rotation ticks, each row followed by its count of ticks
The counts run from 0 to 705.
[.04,.06,-.07,-.09,-.02,.07,-.30,-.05,-.22,.00,.09,.25,-.03,-.06,.00,-.08,-.34,.15,.05,.13,-.17,.13,-.17,.03,.18,.06,.28,-.04,-.22,-.19,-.06,.29,-.24,.14,-.05,-.01,-.13,-.26,-.04,-.16,.32,.11,.21,-.11,.26,.23,-.12,-.39,.11,.04,-.06,.37,.03,-.16,-.05,.23,-.19,-.41,.07]
244
[.10,.20,.12,-.19,-.22,-.12,.17,-.12,.16,.00,-.10,.02,-.10,-.22,-.27,.23,.01,-.02,-.09,.28,-.08,-.11,-.12,.00,.19,.17,-.05,-.24,-.30,-.14,-.01,.23,.08,.03,-.03,-.08,-.25,-.12,-.09,.00,.19,.07,-.08,.11,.22,-.19,.11,.22,.48,-.10,.08,.49,.26,.01,.27,.19,-.02,-.11,-.07]
310
[-.20,.05,.05,-.04,-.14,.10,.00,.42,-.01,-.17,.11,-.16,-.03,.15,.05,.04,-.17,.31,.23,.30,-.28,.07,.05,-.19,-.10,-.09,.00,-.10,-.17,.01,-.16,-.03,-.29,-.03,.20,.19,.11,-.26,.02,.12,.14,-.23,-.24,-.23,.19,.11,.21,.13,.10,-.30,.02,.67,.12,-.03,.10,.12,.02,.00,-.05]
495
[-.38,.09,-.45,-.12,-.18,.09,-.24,.02,.08,-.04,.18,.14,.08,-.04,.15,-.03,-.17,.25,-.19,-.01,.04,-.22,-.01,.00,-.18,.10,-.27,-.10,-.11,.37,-.10,-.06,.03,.28,.15,-.15,-.12,-.26,-.15,-.09,-.01,-.13,.01,-.35,-.14,.22,-.04,-.14,-.42,.09,.02,.19,-.10,-.15,.20,.16,-.04,-.10,-.26]
596
[.04,.14,.12,-.05,.05,.01,-.05,-.09,.11,-.15,-.01,.19,.09,-.22,.29,.20,.20,-.19,.22,.08,-.25,.23,.14,-.07,-.12,.02,-.25,-.10,-.02,.29,.16,-.10,-.18,.19,-.08,.20,-.03,.28,-.19,.30,-.11,-.22,-.17,-.11,-.14,-.11,-.21,.29,-.13,-.16,-.13,.07,-.40,.19,.22,.21,.02,.34,.10]
105
[.17,.04,.23,-.09,.00,.15,.02,.01,.20,-.02,.02,-.15,.01,-.09,-.28,.21,-.26,-.30,.17,.15,-.06,.25,.07,-.03,.03,.28,.21,-.25,-.16,-.14,-.17,.00,-.31,-.15,.17,.08,-.05,-.01,.09,.05,.17,-.19,-.20,.19,.10,.08,-.07,.13,.22,-.03,-.14,.37,.16,.04,.27,.36,-.13,-.15,.00]
605
[-.24,-.05,.15,-.07,-.13,.04,-.08,-.07,-.08,-.01,-.43,.14,-.06,.13,.07,-.18,-.01,.33,.15,-.18,-.50,.00,.10,-.15,-.13,.02,.08,-.20,-.08,.18,.20,-.19,.02,.04,-.03,.35,-.07,.23,.05,.04,.21,.00,-.28,-.13,.11,.11,.03,.33,-.06,-.34,-.18,.11,-.06,.06,.03,-.27,.10,-.10,-.05]
284
[.07,-.08,.05,.11,-.02,.32,-.14,.05,-.10,-.07,.21,.00,.21,.23,.19,.13,.00,-.38,-.08,.17,.12,-.05,.12,.42,.04,.14,.13,-.14,-.04,-.28,.04,.13,-.13,.00,.22,-.33,-.14,.11,-.13,-.17,-.14,-.07,.05,.16,.02,-.06,-.24,-.13,.00,.24,-.08,.33,.06,.30,-.22,.28,-.26,.04,.03]
1
[.06,-.03,.14,.07,-.06,.02,.02,-.10,.17,.09,.10,-.28,-.25,.22,.12,-.03,-.03,-.10,.14,-.37,.05,.01,-.08,.07,-.05,-.15,-.01,-.31,.09,-.16,.09,-.45,-.04,-.31,-.16,.22,.01,.12,.11,.16,-.07,.20,-.03,-.18,-.09,.12,-.19,.28,-.25,-.14,-.21,-.06,.16,.03,-.17,-.19,-.12,-.11,-.35]
333
[.07,.39,.12,-.26,-.20,-.26,-.11,-.13,.06,-.06,.29,.00,-.19,-.21,.01,.20,.13,-.24,-.08,.13,.44,-.07,.00,.00,.10,-.13,-.35,-.20,.02,.07,.34,.18,.36,.31,-.11,.01,-.24,-.05,-.05,.01,-.26,.14,.02,.01,-.05,.09,-.25,-.15,.01,.08,.14,.17,-.06,-.21,.01,.24,.16,.04,-.16]
308
[-.12,.08,.04,-.07,-.04,-.21,.10,-.07,.47,.11,.23,.02,.28,.06,-.13,.04,.11,-.21,.18,-.01,.27,-.22,.06,-.07,-.07,-.02,-.36,-.22,.04,.01,.21,-.16,.18,.15,-.01,-.06,-.34,.08,-.16,.13,-.39,.19,.15,-.03,-.22,.16,-.33,.26,.03,.13,.16,.21,-.03,-.12,-.15,.18,.10,.15,-.28]
257
[-.33,-.12,.12,-.09,.03,-.10,-.36,.07,.08,-.39,.06,-.28,-.13,-.02,-.02,-.10,-.09,.09,-.02,-.22,.28,.10,.31,.05,-.43,-.02,-.14,.20,.10,.32,.18,-.27,.00,-.10,.02,.04,-.14,-.18,.11,.04,-.04,.09,-.12,.00,-.11,.29,.25,.02,.18,-.23,.07,.23,.11,-.25,.19,-.24,.06,-.24,-.18]
140
[.10,.29,.32,.08,.03,-.02,.04,.11,.03,.11,-.18,.46,-.01,-.21,-.14,.06,.09,-.02,.17,.01,-.19,.11,.05,-.12,-.02,.03,-.12,-.09,.01,.05,.04,-.10,-.13,.13,-.12,.36,-.37,.04,.12,.02,.05,-.03,-.10,-.31,-.15,.07,.09,.38,-.09,.27,.32,-.22,-.08,.07,-.12,.07,.07,.14,.34]
10
[.08,-.03,.20,.08,.24,-.18,.00,-.24,.02,-.10,.06,.03,-.03,-.39,.08,.08,.23,.02,.25,.10,-.18,.29,-.11,-.01,.39,-.04,.04,.00,.09,-.17,-.13,.06,.17,-.11,-.21,.19,-.28,.13,-.07,.13,-.10,.24,.08,.26,-.01,.21,-.14,.28,.52,-.05,-.05,.04,-.13,.24,.04,.28,.10,-.21,.05]
408
[-.01,-.01,.15,.26,-.13,.00,-.02,.44,.00,.08,.07,-.17,-.03,.21,-.02,-.02,.10,-.19,-.22,.27,.25,.00,.36,.38,-.15,.03,.02,-.07,-.02,-.10,.44,.01,.09,-.11,-.10,-.03,-.15,.18,.22,-.01,-.10,.02,.12,-.10,-.05,-.13,.04,.32,-.05,.10,.18,-.06,.27,.02,-.22,-.20,-.09,.02,.34]
675
[.41,.02,-.01,.34,.14,.21,.00,.19,-.03,-.08,.11,-.23,-.03,.10,.17,.05,.19,-.11,-.17,.01,-.04,.30,-.03,.12,.06,-.02,-.21,.03,-.33,.09,.14,-.43,.05,-.21,.08,-.06,.16,-.12,.16,.18,.16,-.15,-.24,-.06,-.18,-.09,.00,.14,-.45,.03,.09,-.28,.34,-.24,-.17,.06,.12,.11,.10]
330
[-.10,.00,-.04,.24,.01,.06,.14,.06,-.09,.17,-.13,.26,-.10,.02,.17,-.01,-.30,.27,.07,-.22,-.26,.14,-.16,-.42,.16,.02,.06,-.18,-.22,-.03,-.05,-.24,-.27,-.11,.09,-.08,-.06,-.44,-.24,.03,.30,.02,.13,-.37,-.10,.12,.19,.06,-.01,-.06,.28,.06,.18,-.17,.03,.08,-.08,.11,-.15]
589
[-.03,-.05,-.24,-.02,-.16,-.07,-.07,-.21,-.17,-.02,.00,.15,.13,-.06,.01,-.10,-.10,.38,-.29,.01,-.12,-.16,.08,-.16,.44,.05,-.21,-.15,-.12,.38,-.08,-.24,.04,-.05,.20,-.17,-.01,.01,.10,-.13,.03,-.02,-.07,-.20,-.18,.32,-.20,-.10,-.29,.07,-.26,-.09,.13,-.35,.16,.15,.13,-.46,-.21]
83
[-.07,-.15,.05,.01,.22,.21,.04,.20,-.16,-.22,.25,.05,-.10,.10,-.09,.01,-.01,-.11,-.41,-.22,-.02,-.03,.10,.01,.00,.04,-.01,.00,-.06,-.13,-.02,.05,-.09,-.21,.24,-.28,.05,-.38,-.05,-.12,.11,.31,.00,.01,-.03,.33,-.04,-.07,.17,-.13,.20,.44,-.02,-.06,-.14,.04,-.03,-.30,-.48]
293
[.09,-.09,.14,.35,.10,-.03,-.14,-.04,-.19,-.08,-.16,-.03,.22,-.12,.34,.13,-.13,-.05,.22,.12,-.05,.27,.15,-.26,.21,-.15,-.04,.02,-.10,.02,.27,-.37,-.32,-.19,-.36,.02,.10,-.11,-.09,.36,.05,-.24,.16,.03,.02,.19,.01,.02,-.09,-.08,-.12,.18,.10,-.31,.14,.09,-.19,.11,-.03]
491
[-.11,-.04,-.02,.18,.15,.17,-.13,-.12,.31,-.08,.25,-.26,.38,.02,.08,.00,.04,-.32,-.16,.07,.34,-.12,.06,.25,.07,.07,-.09,.08,.05,-.12,.04,-.19,-.21,-.16,-.05,-.25,-.08,-.01,-.04,.26,-.15,.19,.31,.24,-.05,.12,-.18,-.13,.08,.06,.04,.41,.13,-.10,-.01,.21,-.17,-.16,-.30]
147
[.06,.04,-.17,.02,.19,.47,-.20,-.14,-.14,.02,.04,.26,.06,.04,.33,.06,-.09,-.05,.02,-.46,-.07,.27,-.44,.19,-.03,.20,.07,-.03,-.10,-.33,-.15,-.05,-.46,-.04,.29,-.14,-.21,-.12,-.31,.09,.07,.16,.10,.27,-.07,.02,-.29,-.12,.12,.14,.19,.07,.25,.03,.07,.19,-.13,.09,-.12]
296
[-.06,.15,-.02,.19,.01,.01,.09,-.11,.22,.23,-.04,-.16,.08,-.17,.27,-.10,.20,-.07,-.34,-.27,.11,.02,-.21,.03,.13,.20,-.19,.00,.01,.02,.22,-.20,-.01,-.17,.05,-.08,.09,.07,.03,.29,-.05,.20,-.09,-.06,-.40,-.44,-.02,.38,-.05,.04,.31,-.13,.06,.06,.28,-.19,-.18,.23,-.23]
475
[.05,-.20,.07,.19,.00,.20,-.16,-.03,-.28,-.06,-.10,-.14,-.26,.17,.03,.06,-.16,-.10,-.31,-.29,-.13,.06,.24,-.20,-.18,.22,-.05,-.22,-.01,.15,.04,-.32,-.03,-.30,.27,-.20,-.03,-.25,-.04,-.26,.08,-.05,-.27,-.27,-.16,.14,.22,.24,-.13,.03,-.02,-.01,.16,-.09,.26,-.16,.12,.06,-.26]
235
[-.37,-.13,-.01,-.24,-.11,.03,-.14,.03,.19,-.18,.43,-.15,-.20,.19,.17,-.03,.02,-.04,.14,-.21,.16,.14,.01,.17,-.17,.15,-.17,-.13,.14,-.09,-.15,.02,.11,-.07,.27,-.09,-.13,-.07,-.12,-.14,-.19,.14,-.19,-.20,-.28,.23,-.20,.16,.11,.01,.03,.30,-.20,.21,.13,-.06,-.10,-.03,-.18]
351
[-.18,-.10,-.15,-.06,.24,-.15,-.38,-.10,-.05,-.20,-.17,.10,.13,-.10,.37,-.08,-.07,.43,.22,-.17,-.05,.34,-.02,-.32,-.03,.05,-.11,.13,-.19,.36,.11,-.37,-.20,.06,-.05,.35,-.06,.16,-.05,.23,.19,-.10,-.03,.19,.00,.08,.04,.04,-.10,-.02,.09,-.11,.13,-.37,.13,-.05,.23,.12,.12]
138
[.07,-.09,-.06,.27,.03,-.13,.13,-.20,.03,-.06,-.25,.03,.21,-.10,.08,.10,.34,-.11,-.10,.25,-.06,-.18,-.05,-.18,.26,-.01,.14,-.14,-.14,.02,.18,.15,.21,.03,-.18,.01,.02,.16,-.11,.16,-.21,.30,.11,.22,.18,-.18,-.09,.28,.26,-.22,-.14,.13,.01,.16,-.05,.35,.17,.36,-.03]
164
[.08,.11,-.03,.06,-.37,.08,.11,.23,-.09,-.07,-.14,.08,-.05,.11,-.02,.17,-.08,.27,.00,.30,-.10,.03,.13,-.02,-.09,.03,-.11,-.15,-.16,.27,.05,.01,.03,.08,.19,.05,.05,.14,.22,-.01,-.03,-.44,-.27,-.43,-.01,-.25,.07,.22,-.33,.09,-.10,-.09,.05,.04,-.11,.19,-.03,.33,.35]
673
[.04,-.19,-.07,-.02,-.05,-.09,.07,.13,.07,-.02,.17,-.16,-.01,-.22,.03,-.05,.31,.16,-.55,.13,.23,-.02,.09,.35,.07,-.15,.00,.15,.11,.15,.22,.16,.07,-.10,.01,-.12,.19,.23,.21,.20,-.08,.27,-.09,.03,-.07,-.31,-.18,.04,-.02,-.26,-.03,.13,.02,.01,.15,.11,-.15,-.48,-.04]
325
[.00,-.14,.18,.24,-.05,.23,-.24,-.01,-.30,.02,.08,-.13,.22,-.15,.18,-.10,.05,.03,-.50,.13,.10,.13,.14,.13,.30,.03,.30,-.08,-.16,.06,.36,.14,-.13,-.11,-.10,-.10,-.06,.23,.24,-.03,.17,.15,.05,.16,-.04,-.16,-.11,.11,-.09,.21,.19,.18,.16,-.01,-.22,-.18,-.08,-.35,.22]
179
[.20,-.01,-.21,.25,-.13,.24,.24,-.05,-.08,-.01,-.20,.22,-.03,.01,-.38,.09,-.16,-.04,-.02,.10,-.04,-.01,-.15,-.24,-.02,.11,.14,-.19,-.02,-.04,-.22,.09,-.05,.00,.18,.26,-.14,-.07,.01,-.17,-.10,.00,-.11,-.39,.19,.01,.13,.37,-.04,.16,-.06,.26,.05,.16,-.17,.38,.09,.43,-.07]
513
[-.35,-.04,.15,.08,.01,-.07,-.26,-.05,-.07,-.09,-.19,-.12,-.03,.15,.06,-.18,.03,.27,.14,-.08,.13,-.07,-.05,-.15,.05,-.03,.09,.10,.13,-.18,-.13,-.15,.01,.02,-.10,.25,-.36,-.02,.17,.00,-.06,.06,.11,.11,.07,.39,.31,.15,.32,-.20,.13,.39,.14,-.01,.00,-.25,-.06,-.23,-.13]
190
[.04,-.05,-.30,.13,.11,.25,-.17,.12,-.02,-.26,.34,.08,.33,.01,-.02,-.04,.02,.06,-.06,.30,.24,.00,-.03,-.17,-.06,-.14,-.02,.36,-.19,.12,-.08,-.02,-.21,.19,.10,.00,-.03,-.20,-.01,.12,-.03,-.11,.12,.07,.07,.14,.07,-.10,-.22,.05,.11,.44,.18,-.22,-.38,.36,.15,.21,.06]
145
[-.29,-.24,-.03,-.13,.02,-.12,-.44,-.08,.00,-.30,-.06,-.11,-.03,-.02,.18,-.16,-.05,.33,.06,-.13,.11,.32,.05,-.07,-.32,-.03,-.02,.15,.04,.24,.18,-.30,-.03,.07,.14,.29,-.15,.21,.11,.17,-.02,-.04,-.08,.29,-.02,.09,.29,.11,.23,-.28,.09,.17,.27,-.14,.21,-.20,.09,-.06,.06]
139
[-.09,-.06,-.01,.13,.11,-.01,-.24,-.01,.09,-.17,-.26,.06,.03,-.04,.21,.35,.11,-.07,.33,.02,-.07,.02,.06,.26,-.36,.15,.03,.01,-.01,-.02,-.01,-.11,.09,.13,-.06,.29,-.32,.25,-.15,.10,-.21,-.12,-.04,.21,-.01,.07,.08,.29,.27,-.17,-.07,-.24,.13,.32,.18,.02,.11,.33,.28]
558
[-.11,.05,-.07,.00,-.10,.06,-.29,-.24,-.10,-.14,.27,-.16,.02,.05,.32,-.15,.12,.13,-.17,.12,.19,.22,.03,-.22,.44,-.42,-.16,-.07,.08,.00,-.09,.13,.04,.12,-.01,.06,.13,-.01,-.14,.02,-.24,.16,-.02,-.05,-.05,.14,-.35,-.14,-.16,.02,-.08,.56,-.05,-.21,-.09,.19,.06,.05,-.26]
695
[.14,.26,.04,-.22,-.08,.16,.30,.11,.10,-.03,.26,.00,-.16,-.04,.04,-.01,.16,.03,-.19,-.37,.05,.07,-.34,.28,-.05,.06,-.18,-.06,-.25,.02,.03,-.06,.18,.04,.14,-.16,.17,-.24,-.05,.12,.22,.28,-.23,-.23,-.03,-.45,-.14,-.07,-.06,-.24,.21,-.01,-.09,.13,-.14,.26,-.16,-.01,-.21]
570
[-.03,.09,-.14,-.15,-.21,.07,.16,.25,-.13,.21,-.01,.18,-.10,.06,.13,-.19,.06,.44,-.16,-.04,-.24,-.24,-.24,.10,.13,-.10,.13,-.22,-.15,-.04,-.06,.37,.08,.20,.25,.11,.05,.23,-.05,.00,.05,.21,.02,-.29,.05,-.04,-.44,.09,-.01,-.17,-.10,-.03,.04,.04,-.24,-.01,-.02,-.28,.17]
226
[-.17,.12,.15,-.18,-.19,.10,-.17,.20,.11,.02,-.19,.17,.08,.04,.03,.19,-.20,.09,.12,.03,-.14,-.10,.04,.05,-.31,.23,-.08,-.07,-.15,-.08,-.03,.08,-.47,.06,.32,.08,-.29,.15,-.05,.04,-.08,-.39,-.20,.00,-.17,-.09,-.09,.15,.08,.07,-.01,.27,.21,.15,.41,.01,-.18,.08,.01]
252
[-.51,.17,.26,-.27,-.22,-.07,-.26,-.23,.23,.03,-.02,-.10,-.13,-.10,.06,.19,-.04,.06,.17,-.18,-.11,-.05,-.11,.15,-.16,.25,-.09,-.17,.08,-.02,.00,-.21,.11,.07,-.01,.13,-.44,-.06,.05,.09,.00,-.02,-.09,.01,.06,.16,.21,.24,.28,-.01,.13,.14,.05,.20,.31,-.13,-.13,-.09,-.25]
704
[-.20,-.48,-.01,.13,-.03,-.18,-.17,-.10,.06,-.04,-.14,-.30,.07,.20,.17,-.19,.01,.11,.05,-.04,.13,.16,.20,-.06,-.13,-.01,.02,-.19,.02,.07,.33,-.05,-.01,-.27,-.03,.22,.07,.35,-.02,.13,-.21,.12,-.08,.09,-.02,-.04,-.15,.34,-.01,-.10,-.28,.14,.19,-.05,.15,-.28,.09,.04,-.04]
383
[-.03,-.01,.28,-.08,-.23,.10,-.16,-.14,-.30,-.02,-.26,-.01,-.18,.23,.09,-.04,-.31,.11,-.07,-.31,.08,.17,.08,-.21,-.08,.10,.15,-.17,-.01,-.20,.22,.06,-.35,-.23,.10,.03,.05,.03,.09,-.01,.15,.10,-.22,-.04,.09,-.07,.09,.03,.11,-.18,-.08,.47,.06,.05,.19,-.20,-.28,-.29,-.21]
638
[.05,-.13,-.11,.14,.04,.15,.23,.20,-.06,.12,-.15,.09,-.23,-.04,.17,.16,-.06,-.08,.01,-.19,-.16,.06,-.23,.21,-.15,.38,.14,-.21,.00,-.03,.07,-.06,-.04,-.30,.15,-.12,-.08,-.24,-.22,.08,.32,.25,.09,-.23,-.05,-.31,.06,.25,.01,-.11,.14,-.38,.02,.19,.01,.02,-.17,.14,.09]
169
